In the data rows, 50 means zero.
Some points:
48 66 44 63 63 61 49 48 70 35 30 55 60 35 45 40 45 52 52 36 53 47 54 48 57 42 44 37 53 42 50 54
47 58 49 56 35 52 51 47 68 39 65 32 70 40 51 51 42 53 54 51 51 47 51 46 45 49 47 44 38 38 50 52
62 49 45 57 57 63 52 55 60 51 45 56 66 71 58 56 45 51 51 62 64 75 53 49 27 38 55 54 57 53 53 48
55 73 46 39 47 63 47 27 34 45 47 50 66 52 56 66 42 55 28 60 59 41 42 68 59 72 48 50 42 50 59 50
36 49 54 46 67 52 52 57 28 52 47 52 55 40 49 46 38 58 45 44 35 84 61 65 47 40 55 39 49 51 47 43
48 65 47 56 55 48 48 48 59 38 69 54 61 44 48 55 39 55 52 49 51 47 43 47 41 64 48 31 55 43 49 51
48 43 51 41 64 49 54 46 50 62 32 55 55 61 38 59 36 60 60 52 45 50 47 41 40 45 43 67 51 43 53 67
35 38 58 52 67 52 53 63 47 51 45 44 38 40 59 51 45 20 33 45 40 41 56 72 38 32 58 62 51 46 54 50
52 54 66 28 46 36 53 49 50 31 66 52 58 68 33 46 56 59 36 45 47 50 61 44 66 42 44 46 54 39 46 59
48 58 57 54 56 57 53 44 72 61 38 65 52 53 30 75 68 61 48 42 53 50 52 39 47 48 40 50 42 52 51 64
38 38 42 67 33 37 53 58 53 61 49 70 56 44 56 53 56 55 49 55 42 83 61 62 48 49 59 40 40 50 45 40
48 41 61 57 68 57 54 45 47 38 61 47 34 38 47 53 50 56 47 36 48 49 62 46 33 55 45 39 52 78 55 50
63 69 39 53 57 41 49 59 50 49 47 40 47 57 53 62 39 53 45 26 66 79 43 58 42 47 55 58 44 50 53 47
49 47 54 66 66 39 48 47 51 38 33 61 55 37 46 26 41 55 53 52 48 45 65 44 43 59 43 40 43 46 45 56
44 49 54 66 42 52 50 50 47 34 29 50 33 56 48 51 38 53 56 43 50 48 48 49 47 64 48 54 72 34 53 59
71 47 45 45 45 79 59 50 58 59 55 63 39 39 50 36 31 48 42 56 60 47 57 49 64 51 28 70 61 51 33 17
63 37 49 48 43 43 49 64 45 55 47 43 62 42 58 43 48 52 69 59 64 34 47 53 47 56 54 57 24 46 50 49
51 45 22 35 39 42 56 48 56 32 18 51 40 45 43 48 64 53 55 58 45 51 38 50 44 49 52 59 53 71 61 55
46 56 59 66 37 46 49 48 64 36 34 68 59 39 44 49 42 55 39 45 54 47 41 44 48 60 45 30 54 49 45 53
40 55 68 52 45 54 50 40 38 54 47 77 40 63 65 49 41 59 53 68 43 48 56 28 63 52 66 49 53 47 53 47
51 40 45 39 59 47 56 49 60 75 62 47 45 48 48 49 48 55 48 43 43 50 62 48 56 61 47 48 66 68 67 53
40 51 46 44 51 44 51 26 37 56 48 56 68 58 56 32 56 55 66 46 39 44 38 72 56 46 59 42 56 48 48 41
52 55 43 34 50 39 51 37 47 54 44 45 48 53 91 55 51 25 47 46 46 52 51 43 45 49 16 44 61 45 53 32
63 36 58 58 55 38 51 63 61 55 45 44 42 41 55 67 44 53 60 65 68 35 43 54 54 38 58 43 48 47 50 49
52 51 54 42 48 41 50 46 42 62 40 53 44 65 36 40 43 24 55 42 48 48 52 47 46 50 44 48 37 46 53 69
54 68 35 52 55 37 50 50 61 38 68 46 48 41 49 23 73 51 52 44 48 47 62 51 37 48 48 53 46 36 53 53
59 73 58 45 55 46 49 27 42 45 45 46 44 46 56 61 47 55 33 86 60 43 61 73 52 42 49 61 36 49 58 55
38 54 60 44 29 48 53 66 42 52 46 41 51 54 52 46 58 57 47 53 44 44 64 67 36 33 59 50 53 48 49 44
48 37 63 40 46 37  0 48 68 71 59 52 62 35 46 44 50 53 41 52 50 48 45 44 48 45 46 61 57 68 71 52
50 36 55 54 48 49 58 46 56 39 56 50 43 37 44 64 69 55 58 66 49 53 69 46 64 39 49 47 59 68 56 56
48 46 38 47 29 35 53 49 37 41 59 47 37 52 44 38 40 54 55 49 46 47 36 50 63 50 49 33 40 70 58 52
47 45 44 55 36 50 52 46 44 69 34 45 25 46 44 35 37 55 47 51 44 47 53 50 33 46 45 44 40 39 59 61
98 61 54 66 54 46 53 63 49 53 47 48 60 48 56 60 50 55 47 48  8 39 41 58 42 38 53 65 50 52 48 52
47 41 39 54 37 63  0 47 31 25 49 46 44 50 49 57 53 52 54 50 47 51 53 49 47 46 50 51 56 52 21 55
51 45 44 51 45 30 51 50 62 35 28 47 52 60 44 43 51 54 45 47 47 48 76 47 65 62 47 57 56 33 50 57
49 46 33 55 41 59 52 42 44 65 35 52 66 30 38 62 50 23 38 52 49 51 58 46 59 49 44 34 38 43 54 67
46 64 43 51 38 55 51 49 53 71 70 35 37 41 50 53 49 54 44 55 44 49 54 53 35 62 47 45 62 32 65 57
33 48 68 56 41 56 53 65 66 55 47 61 67 50 54 48 50 55 37 40 45 38 40 62 59 34 54 47 53 52 49 42
47 45 33 59 48 63 54 49 51 41 57 60 37 64 53 43 43 51 56 50 46 48 68 51 58 53 46 51 43 66 64 54
45 33 41 53 33 60 59 46 50 39 52 46 52 48 51 54 50 52 38 32 47 50 38 46 50 39 47 68 54 67 61 56
49 47 53 32 49 39 50 43 56 57 37 43 46 39 20 55 47 26 59 57 46 52 46 50 65 42 38 43 47 41 55 18
50 53 46 55 57 49 52 44 31 67 74 66 64 56 37 50 50 23 52 56 48 49 48 44 61 41 44 41 53 41 53 71
56 54 67 50 67 39 47 58 52 53 50 43 62 54 55 27 51 50 57 65 54 67 29 51 56 59 52 58 60 49 55 50
50 41 45 37 62 60 53 47 56 34 63 48 62 42 50 55 47 54 63 50 45 51 53 45 32 57 47 61 41 35 50 56
60 59 46 57 54 33 49 58 49 51 50 54 48 64 49 55 55 53 40 55 61 74 48 54 54 57 53 53 47 52 53 50
47 26 62 40 43 47 55 49 48 38 62 54 60 41 50 43 39 54 44 43 43 49 44 45 57 57 45 65 50 30 50 59
47 43 54 67 50 52 54 45 51 39 62 36 52 53 47 62 37 54 62 49 52 48 49 44 57 30 50 42 70 32 49 58
51 33 38 43 35 51 54 47 54 39 62 55 52 49 55 54 49 53 50 72 46 51 58 47 21 63 53 42 63 33 52 52
45 66 64 39 56 32 51 38 50 52 44 39 50 42 62 48 43 61 40 45 44 50 59 29 56 34 67 56 34 50 50 42
45 56 46 71 59 32 47 36 57 57 51 49 45 54 69 68 57 23 58 31 51 47 54 28 61 67 73 52 48 47 50 43
37 60 39 30 61 69 49 67 51 51 49 56 69 63 49 44 66 55 65 42 39 40 51 63 58 59 57 43 57 46 53 40
40 61 51 49 51 64 52 37 35 51 42 41 43 40 62 55 66 58 60 47 43 50 56 29 67 39 67 65 43 39 56 48
41 65 58 57 47 51 49 44 45 59 39 37 55 61 18 58 46 63 61 50 48 48 53 42 44 49 32 52 52 49 55 15
66 48 59 56 56 54 51 25 26 52 48 63 47 46 56 37 64 53 52 34 66 42 47 65 58 38 50 58 49 47 50 54
46 62 45 63 56 49 51 50 61 41 59 42 39 62 53 43 27 52 58 43 49 46 60 52 51 50 46 49 41 72 62 51
51 64 51 56 32 36 59 51 57 66 62 51 39 62 52 36 39 55 43 52 43 48 54 53 55 43 45 49 56 63 20 58
43 61 47 52 51 45 51 78 27 53 46 62 40 40 74 68 68 64 51 54 47 46 46 28 56 55  8 49 52 48 50 38
48 33 42 44 48 55 56 49 51 40 54 57 62 49 54 50 35 52 70 62 45 51 49 47 61 54 48 63 46 64 59 56
48 45 44 55 50 48 52 48 51 69 34 57 44 47 47 35 50 54 52 39 45 47 38 46 31 62 46 63 70 38 59 61
69 28 69 34 39 53 52 24 48 51 47 42 50 60 59 61 58 55 48 24 66 45 61 61 43 64 55 48 48 48 47 43
49 56 60 55 50 54 53 48 55 35 61 57 54 40 49 52 55 18 54 53 52 50 45 51 60 49 48 51 59 73 58 60
62 36 57 67 51 42 50 61 34 57 50 48 58 48 54 48 51 55 34 47 67 32 59 49 39 56 54 31 59 55 47 46
62 53 52 52 36 51 50 56 44 51 50 47 50 48 48 51 61 51 59 40 65 76 30 53 57 47 55 42 46 49 50 49
59 59 65 47 43 64 49 59 57 49 48 54 40 49 54 50 44 50 54 56 62 77 49 59 63 46 50 50 35 46 56 50
49 59 56 39 53 57 53 45 44 63 75 65 40 53 32 66 64 61 49 46 48 52 46 44 29 53 42 46 35 48 52 63
54 41 41 41 58 42 61 46 52 65 58 32 60 40 49 62 37 58 68 54 40 51 52 46 62 51 48 38 55 60 14 56
48 56 57 72 54 49 49 54 44 53 49 29 61 60 51 41 75 50 40 73 53 64 35 48 60 55 50 62 66 48 60 55
51 41 67 65 52 80 49 52 45 54 49 26 40 61 53 33 63 47 54 55 54 65 53 50 56 45 50 40 52 46 59 50
62 54 36 53 61 50 50 65 35 52 46 55 70 50 51 46 45 54 44 43 66 35 47 53 61 45 51 48 44 49 51 51
46 49 42 47 58 55 57 46 35 35 53 42 54 44 45 54 40 56 40 56 45 50 45 47 41 35 48 49 66 73 60 56
38 48 58 46 49 39 50 67 47 48 49 59 41 58 54 81 41 24 48 46 46 46 46 71 53 63 61 56 54 46 49 49
15 52 37 34 57 43 60 51 53 59 55 42 49 43 53 42 46 53 47 55 99 47 48 49 44 45 45 72 57 58 26 62
46 53 57 37 47 47 52 36 48 53 46 61 47 51 63 50 43 60 51 45 46 49 29 24 34 39 71 38 44 55 48 39
50 53 32 44 55 57  0 50 59 60 54 52 38 57 50 53 42 52 53 47 45 50 57 53 60 42 47 55 54 51 32 55
48 64 47 22 44 63 51 76 49 46 46 53 59 55 58 45 52 24 40 52 46 47 62 21 41 34 71 40 45 50 54 46
42 47 41 55 55 47 52 24 76 59 47 67 55 54 63 53 65 53 57 57 45 45 48 74 38 42 63 37 56 52 49 34
53 75 76 35 40 61 53 49 50 49 34 40 51 49 46 43 58 23 69 54 45 51 50 51 27 75 45 47 57 76 16 63
62 46 46 48 65 54 49 61 50 52 48 41 30 61 48 52 57 51 71 62 64 31 39 54 54 39 58 28 53 47 54 48
69 36 52 42 56 47 51 58 43 53 49 65 50 39 54 43 55 52 59 41 63 80 58 54 45 57 54 45 42 48 46 46
49 52 40 58 31 64 63 49 64 64 55 43 52 50 55 54 52 53 53 41 44 51 52 51 65 35 45 70 53 54 23 62
35 48 65 44 58 49 51 68 46 50 48 60 51 51 51 68 53 59 58 48 41 44 57 66 56 64 55 67 44 46 48 47
54 45 57 61 50 62 47 62 64 55 52 51 47 65 56 37 63 50 46 55 61 25 45 51 45 59 49 48 25 54 56 47
46 39 50 71 48 34 52 41 41 31 70 58 56 65 31 50 54 24 54 49 53 48 47 42 27 33 38 69 39 46 45 19
32 57 48 63 48 50 49 64 31 54 51 42 52 43 50 57 56 58 58 39 43 40 47 64 45 58 55 48 35 52 48 44
44 28 47 54 80 55 54 47 62 43 47 38 31 67 49 41 70 51 11 69 35 56 21 47 59 59 46 40 28 46 16 51
51 52 45 40 42 29 53 53 55 40 59 45 49 47 48 41 56 53 55 42 46 50 56 51 67 70 49 57 54 65 59 51
63 58 34 57 50 66 55 50 42 56 60 51 35 32 25 43 43 48 33 60 56 44 51 38 55 77 89 75 65 53 36 28
50 59 53 35 51 54 51 52 68 34 64 60 15 36 49 48 44 50 54 43 48 51 29 59 54 46 49 48 54 28 57 54
68 44 44 29 49 46 53 64 45 48 44 50 53 62 45 62 56 56 34 43 66 39 52 53 55 37 57 35 63 48 50 47
45 29 49 52 56 71 48 51 59 55 48 19 64 66 57 47 43 48 35 55 46 61 37 46 57 76 49 43 35 48 62 44
There is one direction along which these points spread out most. For each point below, how far along it does it lie, from 0 to 99? The average is 50, and the first point in the table lies past the average. One standard deviation of the points above along it is 16.
52 51 54 42 48 41 50 46 42 62 40 53 44 65 36 40 43 24 55 42 48 48 52 47 46 50 44 48 37 46 53 69 59
51 41 67 65 52 80 49 52 45 54 49 26 40 61 53 33 63 47 54 55 54 65 53 50 56 45 50 40 52 46 59 50 16
48 33 42 44 48 55 56 49 51 40 54 57 62 49 54 50 35 52 70 62 45 51 49 47 61 54 48 63 46 64 59 56 68
49 46 33 55 41 59 52 42 44 65 35 52 66 30 38 62 50 23 38 52 49 51 58 46 59 49 44 34 38 43 54 67 58
41 65 58 57 47 51 49 44 45 59 39 37 55 61 18 58 46 63 61 50 48 48 53 42 44 49 32 52 52 49 55 15 54
38 54 60 44 29 48 53 66 42 52 46 41 51 54 52 46 58 57 47 53 44 44 64 67 36 33 59 50 53 48 49 44 44
49 52 40 58 31 64 63 49 64 64 55 43 52 50 55 54 52 53 53 41 44 51 52 51 65 35 45 70 53 54 23 62 66
63 58 34 57 50 66 55 50 42 56 60 51 35 32 25 43 43 48 33 60 56 44 51 38 55 77 89 75 65 53 36 28 53
52 54 66 28 46 36 53 49 50 31 66 52 58 68 33 46 56 59 36 45 47 50 61 44 66 42 44 46 54 39 46 59 62
45 66 64 39 56 32 51 38 50 52 44 39 50 42 62 48 43 61 40 45 44 50 59 29 56 34 67 56 34 50 50 42 50
48 43 51 41 64 49 54 46 50 62 32 55 55 61 38 59 36 60 60 52 45 50 47 41 40 45 43 67 51 43 53 67 61
33 48 68 56 41 56 53 65 66 55 47 61 67 50 54 48 50 55 37 40 45 38 40 62 59 34 54 47 53 52 49 42 39
40 55 68 52 45 54 50 40 38 54 47 77 40 63 65 49 41 59 53 68 43 48 56 28 63 52 66 49 53 47 53 47 50
55 73 46 39 47 63 47 27 34 45 47 50 66 52 56 66 42 55 28 60 59 41 42 68 59 72 48 50 42 50 59 50 34
50 59 53 35 51 54 51 52 68 34 64 60 15 36 49 48 44 50 54 43 48 51 29 59 54 46 49 48 54 28 57 54 66
